rotation ticks, each row followed by its count of ticks
The counts run from 0 to 644.
[103 153  81  80 120 104 129 157 165  70 113 104 103 118 135 154 168 147
 107 107 157 130 113 155 130 129 167 153 153 129  94  97 140 172 137 127
 114 137 121 145 125 105 119 100 111 113 141 127 128 129 102 120 145  91
 138 139 124 124 139 111 126 120 132 113 103 137 142  91 136  99 121 128
 161 152 118 109 181 139 107 131 109 115 141 150 102 142] : 234
[111  94 126 130 136 137 134 100 103 104 128 120  92 117 149 151 107  90
 135 142 143  91 146 126 158 126 163 170 113 123 128 120 118 157 149  98
 144 137  96 140 147 121 117 121  96 120 156 152 130 110 155 100  82 139
 134 107 161 155 117  75  95 121 136 138 111  84  96 131 134 164 119 142
 150 144 158 144 149 131 148 114 121 146 128 147 107 117] : 254
[103 134 108  94 118 125 162 147 141 139 114 142 162 139 109 150 142 190
 120 136 157 162 124 117 119  98 141 103 157 149  82  83 149 117 156 119
 126 141 123 135 166 135 125 173 172 113  94 106 130 121 144 117 130 108
 148 101 144 116 104 137 116 138 125 126 122 105 172 129 161 147 103 126
 104 134 121 130 145  92 124 107 150  97 143 124 152 166] : 273
[119 141 101  93 135 101 164 136 132  89 109 129 122 137 148 153 127 119
 140 155 147 138 113 119  82 118 157 145 154 117 117 127 160 140 146 100
 146 130 105 123 134 118 117 112 142 107 152 181 138 101 116 116 114  95
 167 100 170 164 142 108 136 134 158 140 151 105 134  97 113 111 104 146
 132 140 139 128 158 143 119 120 126 162 146 113 115 142] : 322
[150 156 124 144 101 115 141 125 138 105 138 113 103 136 136 162 141 110
 133  94 131 136 110 106 113 141 161 150 141  89 123  91 116 122 142  96
 132 156 113 162 158 106 132 137  86 135 170 123 117  89 147  71  92  83
 135 154 155 147 154 113 111 106 121 128 115 112 130 154 123 122 144 146
 161 131 144 130 167 155 121 125 110 132 149 141 113 137] : 45
[116 167 109 101 150 159 139 154 144  96 140 129  99  94 160 157 143 155
 115 104 114 135 103 130  91 118 155 167 147 124  95 152 128 105 140 154
 142 168 120 112 125 136 147 103 105 127 135 130 110 124 153 121 122 102
 148 136 147 139 120 150 120 135 123 103 102 135 191 130 165 100 138 142
 152 174 119 125 126 135  84 135 100 114 150 133 136 143] : 630
[124 119 110 156  97 146 133 114 144  84 119 142 112 103 157 117 152 149
 136 150 164 148 167 104 145 130 170 141 109 107  99 120 123 143 130  94
 130 115  99 161 119 119 142  94 151 126 126 164 180 109 142 110 165 109
 123 124 144 104 119 108 101 127 125 111 104 107 121 135 121 166  75 135
 125 134  99 145 158 101 106 100 166 132 139 152 142 111] : 262
[128  83  79 152  93  96 152 139 118  96 113 143  87 130 142 125 134 135
 137 134 153 110 133 131 150 145 154 123 122 109 114 119 151 155 148  50
 154 106 122 178 125 127 117 125 134 121 121 118 161 125 153 143 142 118
 134 135 142 120 121  99 115 146 113 123 121 131 105 144 123 185 146 106
 104 147 138 154 154 106 126  88 137 173 136 130 133 110] : 359
[111 142 108 119 127 113 122 130 147 104 120 133  97  92 144 121 111 142
  72 107 111 104 138 166 151 113 155 140 135 113 102 116 110 145 126 145
 119 136 121 147 167 129 132  97  96 132 138  82 126 123 121  93 112 109
 118 149 128 135 117 107 170 118 123 113  80 140 179 120 143 107 181 151
 130 167 155 160 151 111  90 119 117 121 113 171 144 118] : 589
[114  98 129 137 103 118 154 108 117 144 143 106 124  88 174 102 116 135
 140 140  89  97 136 126 109 110 178 113 143 111  99 103 106 158 101 124
 109 147 128 134 125  96 144 107 128 184 139  93 142 145 119 105  91 106
 110 132 155 115 140  89 172 141 158 149 125 150 156  94 113 138 137 122
  97 146 144 182 170 122 118 125 150 147 149 123 104 130] : 368
[130 131 111 121 122 118 110 122 128 142 108 124 144 112 154  89 135 134
 114 139 122 143 118 158 123  97 163 152 102 129  95 104 133 119 127 106
 161 130  97 180 155 120 111  95 159 125 134 131 132 115 117  96 101 120
 145 150 173 137 134  46 165 115 131 104 142 111 161 165 121 136 119 129
 106 104 133 137 116 134 124 112 157 141 125 149 176 134] : 402
[119 135 111  76 152 143 137 142 118 129 148 137 132 126 168 118 124 129
 142 160 144 118  75 132  77 110 205 133 119 131 108 132 120 110 117 146
 177 155 103 133 144 113 141  87 130 133 147 140 120 124 167 131 110 129
 150 120 153 127 136 127 146 138 140 158 161 126 165 139 143 118 145 152
 111 148 105 129 101 158 126 133 157 167 173 100 133 130] : 35
[113 129 147 132 137 109 124 167 161  90 127 145  97  95 158 126 112 146
  66 111 111 150 117 154 106 106 136 106 122 145 103 134 108 121 126 141
 139 146 132 144 112 143 135 101 135 116 133  95 105 125 137  88 111 116
 131 134 114 126 104 121 163 105 104  69  88 131 188 139 134 107 163 151
 129 151 126 143 159 131 104 135 167 142 120 150 138 139] : 94
[125  95 116 155 147 128 154  98 111 107 134 111  84  91 178 143 118 118
 132 121 108  89 135 115 131 126 152 168 113  97 108 133 104 126 146 109
 149 154 110 132 131 129 129 115  97 146 151 119 117 126 163 113  70 122
 142 129 173 145 107  70 110 130 128 139 105 116 125 144 122 140 141 135
 137 167 162 150 143 159 140 110 131 146 132 146 100 123] : 255
[119 106  95 115 143 104 177 146  97 125 157 148 110 112 145 109 128 150
 155 163 117 146 111 161  95 107 134 124 165 106  99 148 167 123 156  88
 149 112 128 122 117 152 104 119 160 129 119 135  99 152 125 150 115 110
 157 103 187 125 105 106 136 168 148 118 161 160 148 124 141 127 135 129
 126 119 156 133 142 145 122 108 144 166 146  91 152 145] : 71
[108 141 111 125 157 164 119 150 127  99 152 134 100  94 171 138 133 126
 117 109 106 106 111 151 113 109 158 157 115 132 102 141  85 127 114 149
 141 186 134 132 123 122 136  99 110 138 161  99 113 123 161 106 102 130
 112 149 133 115 145 115 136 132 101 122 102 146 185 142 154 108 168 132
 129 155 103 138 101 149 114 128 128 104 148 155 139 107] : 344
[121 101 137 124  92 113 151 156 127 101 168 146 127 149 119 122 133 128
 161 162 154 156 121 119 116 140 192  89 144 130 117 102 132 158 115  78
 140 114 134 175 121 120 112 117 131 118 167 150 146 118 118 117 147  90
 119 122 148 139 138 126 136 130 121 142 183 117 116 129  87 151 126 139
  94  91 126 130 161 144 123 123 169 170 150  89 160 124] : 326
[111 152 115  89 142 164 139 156 139 104 157 142 116 132 137 165 147 139
 166 120 166 148 101 120 116 108 179 113 129 133  93 104 126 131 138 119
 149 152  99 105 162 112 128 139 143 103 122 155 106 108 172 118 132 146
 121 106 128 128 130 147 102 133 105 169 125 103 167 163 173 116 128 123
 127 133  94  98  99 141 127 120 152 120 157  78 153 137] : 132
[ 97  98 109 105 163 144 161 118  89 115 143 132  94  75 173 133 113 161
 147 156  99 109 106 154 131 102 141 145 144 127  92 138 117 137 147 123
 140 160 139 115 136 131 120 127 150 156 121  92 100 143 163 138  74 139
 119 109 166 100 160  91 155 143 118 135 105 165 174 112 138 139 155 106
 126 156 124 140 134 134 143 118 136 108 111 147 115 135] : 312
[102 110  99 130 138 157 131 116 139 136 167 127 138 111 147 140 136 155
 178 125 107 113 118 151 148  91 158 130 146 122  79 116 108 121 125  89
 113 177 132  91 157 113 126 122 145 178 146 119 113 135 136 108 102 126
  92 124 184 121 148 104 130 159 104 150 118 140 169 113 169 147 121 112
 102 127 107 158  89 106 122 121 130 100 140 133 123 101] : 554
[132 130 107 128 131 150 117 105 132 147 168 139 116 115 145 136 127 115
 154 143 116 126 124 167 144  93 183 153 118 141 100 113 120 144 124 107
 115 134  91 103 132 110 115  93 120 156 166 134 124 132 109  89 110 142
 122  95 173 147 122  61 119 135 147 149 133 112 150 149 179 120 101 135
 111 111 167 148 103 109 122 111 128 114 139 135 171 108] : 156
[131 122  94 113 126 110 149 124 120 101 119 154 100 112 148 144 106 104
 135 133 128 125 117 143 132 120 123 134 116  97 136 118 143 127 155  96
 159 153 139 204 157 118 111 108 107 106 139  90 126 125 155 118  90 132
 154 149 180 142 156  87 161 111 111 126  92 117 147 165 114 139 149 122
 150 136 153 147 137 123 130 100 123 148 135 140 131 113] : 500
[ 95 133 144 135 134 149 108  98 128  89 146 158 143 109 145  99 121 182
 141 143 147 165 135 133 144 111 114 135 124 137 107 106  80 120 135 126
 160 135 112 111 178 131 145 134 164 106 124 152 132 120 161 100 129 126
 107  86 112 145  86 100 107 148 127 125 126  88 184 127 127 145 112 151
 132 115 123 148 126 128 127 132 171 106 105 138 149 106] : 450
[128 138 134 156  98 131 142 146 129 143 156 107 130 138  97 126 154 195
 127 114 103 153 122 114 115 144 145 130 158 127  99 115 127 113 154 109
 117 151 132 129 142 142 120 136 112 166 109  99 110 143 146 108  98  63
 128 137 173 152  72 138 123 116 122 102 170 122 168 132 133 165 135 148
 103 138 170 114 147 141  98 116 124 106 146 108 162 141] : 582
[112 116 108  92  93 124 125 126 151 109 167 166 134 101 108 132 129 137
 173 151 155 162 111 165 124  92 132  78 138 125 108  86 147 163 126 101
 123 102 138 149 154 116 108 130 169 128 131  99 122 134 128 138 140 145
 104 107 127 105 116 114 122 142 111 120 136 110 148 148 164 132 105  96
 130  78 114 127 153 119 138 119 165 136 147 114 144 150] : 414
[109 107 140  66 166 132  99 120 145  91 105 152 137 115 115 136 135 145
 140 143 181 143 136 133 121 100 110 144  92 160 117 122 119 128 151 115
 156 150 112 156 139 129 119 120 165  97 130 149 128 140 158 125 115 138
 167  91 165 119  94 117 117 134 109  77 130  75 136 138 133 142  59 120
 142 121  85 114 124 120 148 116 146 132 153 139 116 135] : 64
[128 128  94 120 118 117 121  90  95 114 142 131 152 100 144 124 132 139
 146 134 124 136 110 154 110  84 136 177 124 108 104 105 137 125 143 111
 181 131 108 156 164 126 101 104 141 118 149 142 113 116 124 128  78 129
 150 131 159 149 113  43 131 148 130 121 153 111 136 153 105 124 101 126
 148 100 158 126 133 164 139 106 142 147 122 135 150 130] : 257
[106  88  99 175 118 108 163 117 108 118 119 142  99 122 151 111 129 161
 129 127 137  94 144 124 136 150 144 117 136  95  97 132 132 111 153  77
 137 119 115 149 125 146 125 114 136 145 111 104 144 146 176 153 128 110
 121 140 163 119 102 110 119 142 114 120 128 154 125 139 135 178 175 111
 106 165 128 155 117 121 108  89 147 175 144 140 158 126] : 360
[113 150  97  89 140 152 112 139 155 113 160 112 153 127 121 160 174 171
 128  94 155 144  97 145 120 123 162 184 147 143 104 137 102 128 137 140
 144 153 127 126 143 121 126 119 125 123 124 152 111 131 138 112 125  95
 137 125 129 142 108 109  99 137 120  95 180 144 174 113 169 115 104 127
 123 148 108 106 112 148 114 122  97  94 175 133 153 121] : 486
[107 118 109 115 102 137 131 138 136 112 112 124 166 114 129 112 156 172
 125 141 146 177 136 103 122 110 166 114 131 111  73  91 138 119 121  82
 145 118 108 157 139 108 137 140 178 134 131 151 145 111 145 114 153  81
 128 119 139 101 137  93 116 128 135 112 136  97 146 121 125 153  87 140
 112 116 108 137 177 137 124 123 168 111 135 153 137 154] : 515
[102 106 113 101 113 129 144 140 103 134 112 117 180 102 108  99 126 163
 119 159 126 163 137 126 108  88 164 116 132 137  78  80 146 147 108 111
 135 130 131 164 146 124 125 135 163 154 144 122 133 116 114  94  99 100
 140 144 148 106 137 105 152 125 141 122 139 106 158 106  77 147  91 138
  94 112 135 124 167 137 126 121 161 102 135 135 140 143] : 370
[129 152 142 126  94 147 135 112 133 149 153 133 144 139 107 114 145 179
 150 136 147 166 154 123 110 132 176 114 167 101 119  97 140 125 142 121
 118 129  95 140 158 137 149 139 117 152 126 122 154 138 156 118 136  68
 122 115 161 153 128 165 114 122 141 148 168 122 149 139 138 164 129 161
 126 128 144 134 137 127 111  98 149 113 177 111 174 157] : 329
[111 140 134 160 137 124 151  88 108  82 121 139  87  79 154 145 129 117
 141 124 145 115 171 144 124 104 141 161 126  91 128 115 111 133 156 107
 113 134 111 130 154 133 141 100 103 120 165 163 130 112 142  92  99 109
 129 129 168 129 129 101 132 135 117 158 109 106 124 115  68 140 109 145
 134 164 139 139 147 147 126 115 159 145 128 134  89 145] : 508
[133 108 114 117 100 124  96 134 130 112 155 120 105 126 148  98 147 155
 128 132 105 115  79 135 105 170 133 111 146 119 120 160 141 129 118 131
 140 129 105 156 114 140 132  78 129 166 127 112 114 167 122 136 113  89
 149 131 155 153  76 117 121 126 128  68 160 136 136 125 157 134 146 140
 152 127 145 126 163 154  91 151 117 178 149 137 141  99] : 292
[ 97 140 127  93 143 108 163 170 127  91 130 140  74 119 172 144 105 119
 110 138 129 110 127 146 132 130 180  90 137 137 122 130 118 162 128 139
 131 134 128 146 136 131 135 101 106 118 133 114 143 125 148 117 112 139
 137 128 126 122 151 139 174 126 112 169  92 150 169 112 121 124 202 138
 116 193 129 142 126 125 117 130 146 154 131 108 121 144] : 279
[113 133 127 121 118 116 152  90 124 116 130 130 106  65 184 122  90 125
 144 155 109 100 147 120  89 106 172 116 155  89 110 113 134 136 120 145
 118 123 111 106 152 102 158  95 108 167 147 121 136 133 148 105 102 116
 131 132 158 133 125 123 171 130 142 166  92 123 156 116 108 129 147 153
 128 162 154 170 159 135 110 117 143 161 128 118 102 146] : 223
[125 133 119 123 108 146 129 146 140 131 153 118 144 148  75 141 170 178
 132 103 148 155 125 126 146 127 166 133 141 153 110  89 134 125 142  98
 117 146 118 145 159 143 106 138 114 138 124 131 122 131 142 106 120  77
 125 135 175 150  74 129  94 121 106 103 181  91 159 143 132 161  97 142
 113 112 151  94 136 146 107 121 135  96 150 124 180 123] : 583
[124 128 156 162  96 140 170 137 125 128 157 138 111 120 135 110 145 165
 152 143 115 148 157  96  88 169 168  91 170  98 105 125 127 122 144 106
 109 132 124 155 107 128 149 117 113 152 128 101 150 145 162 128 135  71
 113 134 145 120 135 175 114 132 133 142 155 150 152 134 129 173 156 137
 111 145 143 146 144 139 111 110 161 142 170 108 156 146] : 328
[104 122 136 134 106 158 102 103 148  86 173 163 109  98 157 124 118 160
 154 132 148 120 145 123 118 111 122  93 131 116 121 121 116 120 124 121
 112 136 135 116 145 128 153  93 140 140 113 116 124 160 162 129 141 137
 111 111 146 107  78 156 123 153  75 109  90 117 169 164 155 160  93 109
 133 131  80 146 125 104 103 114 149 138 141 114 131 113] : 163
[ 85 130 136  96 139 105 154 156 108 123 147 145  91 111 147 116  97 154
 112 145 113 119 115 161 106 112 164  97 167 128 112 152 114 132 126 160
 147 134 115 126 144 142 142  94 119 124 119  97 131 149 140 135  99 122
 141 108 140 129 122 132 171 145 137 165 132 158 180 101 135 124 193 145
  99 160 158 133 119 140 118 131 152 147 129 109 146 153] : 280
[110  94 147 110 139 163 116  84 120 126 167 163  74 109 129 113 114 132
 133 143 138  95 157 151 142 139 129 137 140 150 139 147 106 144 145 130
 121 132  91 121 139 149 138 109  99 137 112 112 119 170 149 130  93 137
 134  88 171 144  51 115 110 136 130 107 135 100 124 144 169 165 126 140
 139 139 164 124 116 118 142 114 126 145 147 112 137 113] : 252
[127 100 106 159  81 111 132 143 163  78 169 144 133 118 147 129 138 137
 149 120 144 144 144 117 127 110 124 108 115 104 103  90 125 141 118  69
 115 123 168 158 123 110 123 113 153 138 155 114 133 119 128 105 132 105
 101 139 127  93 117 105 136 142  84  88 123 132 144 147 112 159 108  84
 102 107 102 165 164 103 120 119 153 148 140 129 126  93] : 17
[139 111 143 161 113 139 115 105 150  68 139 133  53  93 152 130 157 119
 116 117 148 106 174 144 133 153 145 149 106 124 129 134 110 154 138  97
  95 139 101 153 105 122 136  72  99 107 150 156 150 127 131 106 128 123
 130 119 150 127  84 106 104 122 103 101 122 114 103 167 123 159  93 125
 159 151 123 121 141 129 102 120 150 159 138 141 135 121] : 9
